128 stands for zero in the data rows.
Each row below has a hidden score, from 0 to 20, with 10 about the middle. What is it?
[114 130 112 158  34 136 184 109] >> 12
[115 160 150  62 145  72 146  84] >> 8
[ 82  43 177  63  92  44  99 135] >> 0
[121 125 111 152 196 167  91 159] >> 15
[ 95 159 142  69 165  84 116 114] >> 8
[108  82 182  78  75  59 173  94] >> 4
[104  43 156 192 119 160 138 172] >> 17
[132 116 102 142 165 168  81 167] >> 8
[116 129 117 144 140 157 135 141] >> 16
[165 157 118 151 203 154 106 143] >> 17
[151 164  56 189 104 196 101 153] >> 9
[169 130 135 173 161 136 123 126] >> 15
[139 149  66 163 172 200  68 166] >> 9
[129 123 118 155 181 171 115 160] >> 18
[127 144 141  70 106  92 149  95] >> 4
[118 190  91  80 117 122 128 115] >> 5
[123 111 168 113 102  88 177  96] >> 13
[154 161 108 140 225 178  66 162] >> 13
[166 151 156 166 128 105 168 106] >> 19
[129 159 106 161  61 151 176 129] >> 16
[127 168 115  65 120 127 150 108] >> 8
[140 204  78 107 157 172  99 134] >> 9
[177 105 153 197 142 126 141 124] >> 17
[117  91  99 148 181 192  64 157] >> 7
[142 139 143 110 110 110 157 103] >> 10
[113 196 102  79 146 130 118 111] >> 8
[103 100 175  82  66  65 178  91] >> 5
[158 125 157 178 129  99 161 108] >> 18
[141 137 143  94 101 101 161  92] >> 8
[100  73 156 152 139 134 126 152] >> 14
[132 167  63 141 152 182  75 138] >> 6
[141 145  65 165 174 207  68 182] >> 10
[132 134  77 141 178 187  63 177] >> 7
[134 145 121 131 201 145  88 132] >> 12
[119 141 102 129 173 158 117 149] >> 15
[154 150 107 141 199 169  88 156] >> 13
[129 103 171 124  92  94 154 100] >> 8
[108 164 103 130 162 153 122 119] >> 16
[ 92  64 156 186 115 146 138 168] >> 17
[146 173 131  98 128 119 128 116] >> 7
[120 176 111  72 114  98 130 109] >> 3
[ 99  45 155 196 121 147 132 178] >> 17
[116 164 135  90 170 100 119 127] >> 10
[144 171 111 124 183 149 125 128] >> 16
[118  96 159  83  79  86 149  99] >> 1
[ 95  83 143 159  68 124 175 142] >> 15
[ 79  45 179  70  96  48 103 130] >> 0
[147  71 163 152 142  92  98 138] >> 4
[119 191  81  84 130 138 114 107] >> 5
[149 153  53 176 157 198 102 162] >> 14
[114 188  84  87 118 145 126 101] >> 7
[142 194  64 131 167 183  96 147] >> 11
[ 79 117 153  82 184 112  97 142] >> 9
[ 94  61 139 179 108 142 158 168] >> 18
[125 166  89 118 173 154  92 145] >> 9
[120  75 150 120 100 117 141 117] >> 6
[128 150 139  84 100  97 157 106] >> 7
[125 129 117 140 157 155 128 148] >> 15
[ 81  33 178  95 116  84  94 141] >> 0
[117  25 168 150 126 137 102 156] >> 5
[ 85  38 154 195 108 136 132 171] >> 15
[140 158 170  88 101  41 183  69] >> 10
[140 161  76 120 158 179  95 140] >> 8
[105 128 123 141  28 122 181 119] >> 10
[100  61 182  88 100  54 115 115] >> 0
[153 159  63 219 108 207 130 143] >> 18
[121 158 165  78 114  51 161  88] >> 8
[165 149  68 215  99 196 133 155] >> 16
[127 108 142  99 112 115 133 130] >> 5
[122  76 169  96  85  83 158 102] >> 4
[135 108 176 106  79  75 146  90] >> 3
[131 157 113  80 119 126 120 123] >> 3
[142 169 112 118 172 151 101 123] >> 10
[ 73  23 185  76 121  69  77 148] >> 0
[177 126 134 162 145 132 139 122] >> 14
[107 152 111 130  58 134 179 105] >> 13
[163 145 162 155 110  76 174  82] >> 15
[153 156 165 138  94  69 163  94] >> 11
[172 121 158 175 125 110 151 109] >> 15
[123 151 119  77 108 109 140 119] >> 5
[129 131  68 159 181 194  78 183] >> 11
[115 178  99  96 139 144 128 126] >> 11
[144 170  54 168 152 200  72 175] >> 9
[155 166  99 128 187 159  93 129] >> 11
[151 150 115 148 218 164  86 154] >> 16
[123 174 106  61 125 115 127 104] >> 3
[133  66 178 138 120  87 113 126] >> 4
[109 101 164  76  81  91 170 103] >> 6
[165 139 121 142 147 139 128 120] >> 12
[134 187 113  79 141 115 138  93] >> 9
[148 159 170 123 109  72 178  91] >> 15
[104  59 144 186 138 148 137 169] >> 18
[132 173 119  72 115 112 149 105] >> 7
[111 148 125  97 198 126  85 135] >> 9
[153 152  56 173 155 199  84 165] >> 10
[136 163  74 123 160 179  83 136] >> 6
[ 88  46 185  72  91  70 126 122] >> 0
[148 161 156 105 140  90 148  81] >> 11
[121 132 160  83  95  89 165  84] >> 8
[116 169 108  95  92 133 142 118] >> 7
[177 153 120 147 207 142  98 127] >> 14
[116 170 137  65 169  84 100 109] >> 4
[134  95 179 109  83  79 163 106] >> 6
[158 155  68 223  89 191 125 144] >> 14
[151 131 145 150 136 136 131 118] >> 13
[186 125 139 167 151 142 135 135] >> 15
[173 148  66 228 107 210 118 155] >> 16
[ 89 123 131 147  36 114 191 114] >> 14
[190 135 147 185 163 136 141 117] >> 19
[134 111 165  80  79  73 159  93] >> 2
[ 69  52 188  75  90  53 120 128] >> 0
[154 160 128 130 195 135 106 139] >> 14
[138 170  65 133 173 189  90 147] >> 11
[135 161 103 138 211 169  78 140] >> 13
[111 103 153  87  92  90 167  93] >> 7
[ 91  52 189  73  75  53 140 112] >> 0
[140 169  93 129 187 170  99 117] >> 13
[164 140  79 220  85 180 142 146] >> 16
[128 175 103 122  70 141 158 106] >> 10
[132 149 104 156 217 165  84 166] >> 17
[109 154 110 115  67 126 188 108] >> 13
[131 125 121 153 207 169  82 157] >> 15
[173 131 145 172 141 123 149 114] >> 17
[132 111  83 154 180 198  49 178] >> 5
[152 166 156 124 141  93 177  94] >> 19
[100  72 192  88  78  52 141  98] >> 0
[ 93 105 143 136  59 121 184 113] >> 14
[119 186 104  67 148 115 134 117] >> 9
[118  95 180  84  67  64 159  94] >> 2
[ 86  23 183  83 102  71  90 147] >> 0
[151 153  98 141 207 173  84 161] >> 13
[ 97  50 146 182 134 148 136 174] >> 17
[ 66  33 174  70 109  59  79 141] >> 0
[175 150 118 162 165 138 132 123] >> 16
[116 173  99  82 127 129 123 114] >> 6
